Where one turn sends some rows of the set: a few examples, then the rows asked:
Y: [ 11  -4   2 -29  -1  18  25 -15   8 -27  27 -29  15  38   9 -27  20 -15
 -15  23 -21 -10   0  -1   6  33 -32   4 -18  37  -9  17  16   1   2 -37
  12 -23 -24  20 -12 -15 -14 -20 -20]
Z: [ -3  17  18  -9  -4 -32 -29 -15 -20  13   2  -3  36  38 -11 -12 -16 -26
 -16   7 -45 -12   0  20 -30 -26  13  10   5 -10   3  11 -19  -6  24  41
   2  48 -22 -22   6 -49  25  29 -30]
Q: [ 11   3 -15 -20  -6  15   9  11  24 -36  26 -38  20  33  20 -25  21  -5
  -5  14 -30  -4  -5 -12  10  33 -22  -5 -13  32   9  27  25  -6  12 -32
  -2  -7 -30  22   3   0 -15 -12 -13]
W: [  8   1   6 -21  -2  -1  15 -13  25 -34  28 -33  14  23   9 -13  32 -16
  -2   8 -28 -13  13 -10  13  38 -17   6 -11  33   2  20  18 -14  21 -56
   1 -11 -12  19  -3  -9 -13 -13  -3]
E: [-12   6  14 -15  -5 -46 -22  -5 -20   1  -5 -12  44  33 -32  -6  -5 -30
 -27  18 -38  -7  10  26 -23 -19  -4  18  24 -11 -21  -1 -12 -19  12  39
  11  41 -46  -3   6 -36  16  27 -34]
C: [  0  -4  23 -19   0 -45 -13 -17 -30  -1  -4  -2  36  49 -30 -10 -14 -34
 -20  11 -30   0  -2  23 -30 -19  -7  25  12 -13 -12  -7 -21 -11   1  31
   8  45 -34  -3  -5 -42  16  13 -42]
U: [ 16  -5 -15  -1 -13  -1  15  -2 -17  17  -8 -19 -11   3  -2  22 -52  -2
   1   4  37   6 -17 -23 -22  30  50 -22 -39 -22   3 -19  -8 -13  11   5
 -15  -1 -26  18  31  -3 -16  30   5]
M: [ 13  11   4 -19  -1  18  19  -4  17  -4  36 -30  21  37  18 -30  24 -11
  -1  15 -42 -16   4   5  10  31 -25  -5 -21  38   4  35  26  -1  22 -30
   3  -5  -5   5  11 -10  -1  -2  -9]
X: [ 19 -13   4  -4 -11  -2  31 -21 -30  26   2  -9 -18   7 -16  17 -47  -8
  -9  13  43   2 -11 -12 -29  33  41 -10 -47 -22 -18 -28 -20  -1   5  -5
  -1  -6 -21  16  23 -16 -12  18  -1]
V: [  9  11  -8   5 -12  11  21 -16 -25  39   7 -12 -11  -1  -6  15 -44 -10
   2   0  16  -4  -8 -13 -17  44  46 -18 -53 -20   7 -16  -4   4  18  -1
  -4  -3  -4   3  34 -23  -9  32   7]
T: [  3   5  -9 -25  -2  18  21  -3  19 -21  27 -39  22  20   8 -18  28 -11
 -17  31 -27 -13  10   1  10  41 -27  -2  -9  33 -16  19  28  -6  12 -31
  12 -27 -30  24   3  -4 -12  -5 -10]
L: [  6  -2  -6  -1 -14  -5  22  -9 -23  30  -1 -20 -10 -10 -18  26 -42  -9
 -12  19  37  -3   3  -9 -22  38  48 -15 -34 -23 -24 -28 -11 -10  15   6
   4 -12 -33  17  32  -9 -15  39   8]
F: [ -2   4   8 -12  -1 -46 -31   7 -13 -13 -11 -11  41  44 -13  -8 -19 -28
 -12   6 -34   6  -7  13 -24 -25   6  15  20 -13   4   4 -14 -18  10  41
  -3  60 -43  -4   7 -26  13  25 -29]
G: [ 10  -4   2  -3 -10 -13  19 -31 -18  17  -7 -14 -15  -5  -8  38 -41 -11
   1  -5  32  -6   2 -22 -22  30  56 -10 -36 -24  -4 -27 -14 -22  15 -13
 -18  -9 -11  14  21 -16 -11  26  11]
J: [ -8   3  26 -18   8 -57 -26 -21 -10 -12  -9  -9  34  39 -17   3  -6 -38
  -9   6 -35  -5  10  18 -26 -26   7  29  20 -11  -6  -1 -21 -27  19  20
  -4  51 -25  -9  -8 -33  19  24 -15]

Y goes to X
T goes to L
W goes to G
Where do these go?
V goes to Z
Q goes to U

